Small tables with named rows and columns. After each table, cells are looked up by row and column.

Zadibe =
         Git  Masikab  Rutad  Lazugu  Bel  Nefe  Bilu  Nul  Toti  Gotete
Sufo     139       41     46      66  185   102    96  112   177     104
Pelap    156       58     50     105  160   144    64  123   223     119
Rodav    137       92     60     127   86   212    61  132   231     104
Tideb    154      105     43      89  130   169   103  108   201     102
Madelo   197      118     45     127  135   207    82  121   213     136
Fumos    133       33     55      46  165    81   115  110   172     101
Rogit    162       64     42     123  150   174    65  150   192     113
Mudabaz  185      114     66      96   80   204    69  115   233     146
Nuli     173      111     73     110  120   229    73  127   228     141
Virem    159       18     43      59  137   119   113  158   201     136
Metu     165      108     62     127  112   220    50  125   239     117
Lal      167       25     55      54  132   120    85  107   192     113

Rodav, Nefe: 212
Sufo, Bilu: 96
Virem, Bel: 137
Madelo, Bel: 135
Tideb, Rutad: 43
Fumos, Git: 133
Rogit, Nul: 150
Nuli, Rutad: 73
Mudabaz, Bilu: 69
Rodav, Masikab: 92
Rogit, Gotete: 113
Rogit, Toti: 192
Metu, Toti: 239
Mudabaz, Lazugu: 96

Table Godim
|  | Rolude | Debomim | Firo | Bov | Setakef | Sopesor | Fisamin | Suri |
|---|---|---|---|---|---|---|---|---|
| Lan | 143 | 77 | 183 | 104 | 33 | 150 | 163 | 135 |
| Sok | 137 | 67 | 191 | 108 | 37 | 150 | 161 | 137 |
| Kaz | 131 | 58 | 198 | 113 | 46 | 149 | 157 | 139 |
| Vitezi | 144 | 85 | 177 | 104 | 34 | 149 | 162 | 133 |
| Vasome | 145 | 87 | 173 | 103 | 36 | 148 | 162 | 132 |
| Vur | 141 | 73 | 186 | 106 | 32 | 150 | 163 | 136 |
| Lifamub | 144 | 80 | 179 | 103 | 33 | 150 | 163 | 133 |
| Pote | 118 | 40 | 208 | 125 | 67 | 146 | 146 | 142 |

Setakef of Vur: 32
Suri of Lifamub: 133
Setakef of Pote: 67
Firo of Vasome: 173
Setakef of Kaz: 46
Bov of Pote: 125
Setakef of Vasome: 36
Sopesor of Lifamub: 150
Firo of Sok: 191
Fisamin of Vasome: 162
Setakef of Sok: 37
Rolude of Sok: 137
Firo of Kaz: 198
Fisamin of Lifamub: 163
Firo of Lifamub: 179
Debomim of Sok: 67
Debomim of Kaz: 58
Sopesor of Kaz: 149
Bov of Sok: 108
Rolude of Vitezi: 144

Mova:
|  | Ror | Netez |
|---|---|---|
| Pepuge | 57 | 108 |
| Lesum | 219 | 159 |
| Sobi | 243 | 120 |

What is the Ror of Lesum in Mova?
219
What is the Netez of Sobi in Mova?
120
What is the Ror of Pepuge in Mova?
57
What is the Ror of Sobi in Mova?
243
What is the Netez of Pepuge in Mova?
108
What is the Netez of Lesum in Mova?
159

Vot.csv
,Momizu,Nul,Rugodo,Tav,Leb,Kupas,Seda,Nep,Zub
Gitusud,198,182,185,214,226,191,94,160,171
Tuk,174,183,183,130,205,186,205,144,238
Kuz,179,183,185,168,187,187,143,144,140
Tad,176,188,186,244,218,190,177,184,68
Lod,180,185,184,160,200,190,175,137,140
Kufibez,164,184,186,209,223,189,250,172,144
Pifafig,181,181,187,201,202,190,131,144,108
Zus,166,189,186,223,194,186,178,181,48
Zamiga,181,180,183,155,241,192,176,127,237
Tob,191,182,186,208,215,194,163,150,137
Pigupe,178,180,186,179,201,187,148,152,174
Zom,184,184,182,132,213,189,159,131,223

What is the Tav of Gitusud in Vot? 214
What is the Momizu of Kufibez in Vot? 164
What is the Seda of Gitusud in Vot? 94
What is the Nep of Zamiga in Vot? 127
What is the Kupas of Tuk in Vot? 186
What is the Momizu of Tob in Vot? 191
What is the Seda of Kuz in Vot? 143
What is the Nul of Lod in Vot? 185
What is the Zub of Zom in Vot? 223
What is the Nep of Zus in Vot? 181
What is the Nul of Kuz in Vot? 183
What is the Tav of Zom in Vot? 132
What is the Zub of Tad in Vot? 68
Which row has the largest Zub? Tuk

Senelil.tsv
	Mes	Gimafop	Medus	Libe	Fegum	Vor	Lokil
Gid	613	549	541	829	481	565	648
Tik	672	559	538	552	393	606	515
Nenulol	682	544	522	929	411	616	577
Tep	536	568	550	766	438	561	317
Mume	607	577	559	662	485	634	339
Kof	505	536	498	741	189	477	195
Zakezil	493	567	555	772	452	517	364
Setadid	737	583	575	483	571	699	630
Lisefaf	621	635	656	195	831	673	669
Vev	854	596	576	463	545	802	562

Lisefaf, Gimafop: 635
Vev, Fegum: 545
Lisefaf, Vor: 673
Gid, Mes: 613
Mume, Mes: 607
Kof, Medus: 498

Gudop
|  | Koni | Dop |
|---|---|---|
| Dod | 25101 | 49309 |
| Zum | 58724 | 36118 |
| Linipug | 31378 | 46323 |
| Tafitiv | 68791 | 38598 |
| Sugim | 72980 | 29811 |
| Veveb | 28328 | 47876 |
| Lov | 71989 | 29602 |
| Mis | 71042 | 34639 |
| Mese | 53241 | 37811 |
| Gose | 53590 | 45071 |
| Tum | 31192 | 46035 |
| Loda | 77703 | 24326 |

Koni of Linipug is 31378
Koni of Loda is 77703
Dop of Lov is 29602
Dop of Dod is 49309
Dop of Sugim is 29811
Koni of Dod is 25101
Dop of Zum is 36118
Koni of Zum is 58724

Vop:
	Ruluton	Dur	Fulobol	Pizig	Gib	Mugol	Badak	Mazi	Nobo
Gabuk	38.140	75.824	64.479	63.259	61.806	62.872	29.390	3.469	34.571
Gozog	4.194	12.036	52.704	55.431	8.826	48.532	31.761	79.088	32.170
Fugobel	42.088	52.072	13.703	13.347	15.824	18.737	51.847	38.667	44.237
Guto	38.397	74.962	64.299	61.787	62.297	62.952	28.809	2.947	34.417
Liki	42.455	47.566	13.725	18.735	11.506	16.889	51.970	42.463	44.341
Zarute	64.108	71.997	32.223	29.182	39.023	32.530	59.856	28.698	74.078
Desidus	33.088	78.006	68.560	70.972	61.298	64.717	29.015	1.333	32.223
Guf	42.130	45.454	15.491	23.356	6.691	16.056	51.573	44.693	44.714
Kup	64.456	72.350	32.716	28.794	39.540	33.477	59.403	27.949	73.230
Fosuk	60.800	67.559	32.292	40.447	31.797	28.461	66.204	34.060	84.451
Zek	43.158	49.708	14.937	11.997	21.051	21.154	48.829	39.790	42.825
Lonavov	4.750	11.976	52.861	54.760	8.886	48.914	31.045	78.470	31.993

What is the Badak of Gabuk in Vop? 29.390
What is the Gib of Kup in Vop? 39.540
What is the Fulobol of Fugobel in Vop? 13.703
What is the Gib of Gozog in Vop? 8.826
What is the Nobo of Liki in Vop? 44.341
What is the Mugol of Kup in Vop? 33.477
What is the Mugol of Liki in Vop? 16.889
What is the Mazi of Desidus in Vop? 1.333
What is the Nobo of Desidus in Vop? 32.223
What is the Pizig of Guf in Vop? 23.356
What is the Mazi of Guto in Vop? 2.947
What is the Pizig of Gabuk in Vop? 63.259
What is the Mazi of Zarute in Vop? 28.698
What is the Nobo of Fosuk in Vop? 84.451
What is the Pizig of Zarute in Vop? 29.182
What is the Ruluton of Fugobel in Vop? 42.088
What is the Fulobol of Zek in Vop? 14.937
What is the Nobo of Kup in Vop? 73.230
What is the Nobo of Gozog in Vop? 32.170
What is the Nobo of Guf in Vop? 44.714

Table Vur
         Pumo  Dobovi  Dod  Suvad  Rilige  Risasar  Pivu  Dodipu  Ravabet
Fipotak   281     292  284    302     346      330   343     340      306
Dom       281     349  335    425     388      301   321     373      382
Subo      259     454  221    305     300      630   423     654      206
Tif       290     353  240    329     297      372   319     411      284
Ruk       318     416  303    298     301      415   371     502      258
Zarelub   277     333  259    342     286      504   339     545      230
Big       369     328  288    308     310      324   330     302      347
Zotop     343     314  286    325     331      349   288     297      295
Kogofid   170     423  169    357     217      932   537     646      154
Pago      366     330  361    288     378      182   344     230      470
Fad       436     263  419    295     406      188   224     203      516
Zesu      389     292  384    298     378      209   274     250      471
Rov       283     400  316    347     291      438   356     380      294
Lilesin   587     281  556    300     452      109   206     140      638

What is the Risasar of Zotop in Vur? 349
What is the Dobovi of Kogofid in Vur? 423
What is the Dodipu of Pago in Vur? 230
What is the Pumo of Pago in Vur? 366
What is the Dod of Fad in Vur? 419
What is the Pumo of Fipotak in Vur? 281
What is the Dod of Kogofid in Vur? 169

Gib =
|  | Riz | Buk | Rokali | Lan | Vuros | Rokadom |
|---|---|---|---|---|---|---|
| Ralu | 0.3 | -0.6 | -0.2 | -0.5 | 0.2 | 0.3 |
| Kas | 0.3 | -0.2 | 0.5 | -0.5 | -0.1 | 0.9 |
| Tuf | 0.0 | 0.2 | -0.2 | 1.0 | 0.3 | -0.5 |
| Dogelal | 0.4 | -0.9 | -0.5 | 0.0 | 0.2 | 0.1 |

Ralu, Vuros: 0.2
Ralu, Rokadom: 0.3
Kas, Lan: -0.5
Kas, Rokadom: 0.9
Ralu, Rokali: -0.2
Dogelal, Vuros: 0.2
Kas, Riz: 0.3
Tuf, Buk: 0.2
Ralu, Riz: 0.3
Tuf, Rokali: -0.2
Kas, Vuros: -0.1
Dogelal, Rokadom: 0.1
Tuf, Riz: 0.0
Dogelal, Riz: 0.4
Tuf, Rokadom: -0.5
Dogelal, Rokali: -0.5
Tuf, Vuros: 0.3
Row with the largest Rokali: Kas

Lofiv:
|  | Tof | Fida | Sadov | Moze | Daf | Fofida | Neror |
|---|---|---|---|---|---|---|---|
| Rim | 442 | 643 | 469 | 336 | 544 | 643 | 528 |
| Sedibu | 469 | 526 | 364 | 684 | 331 | 130 | 299 |
| Bori | 470 | 744 | 451 | 338 | 298 | 842 | 416 |
| Gif | 502 | 463 | 360 | 702 | 269 | 486 | 637 |
| Refi | 517 | 491 | 246 | 700 | 315 | 388 | 548 |
| Fus | 602 | 463 | 519 | 375 | 335 | 527 | 579 |
| Tene | 524 | 78 | 476 | 672 | 619 | 604 | 201 |
| Gosiv | 659 | 220 | 647 | 198 | 220 | 346 | 752 |

Fida of Gosiv is 220
Moze of Gosiv is 198
Neror of Sedibu is 299
Fofida of Bori is 842
Fofida of Rim is 643
Sadov of Rim is 469
Fofida of Sedibu is 130
Daf of Sedibu is 331
Daf of Gosiv is 220
Daf of Rim is 544
Fida of Bori is 744
Fofida of Fus is 527
Fofida of Gosiv is 346
Row with the largest Neror: Gosiv

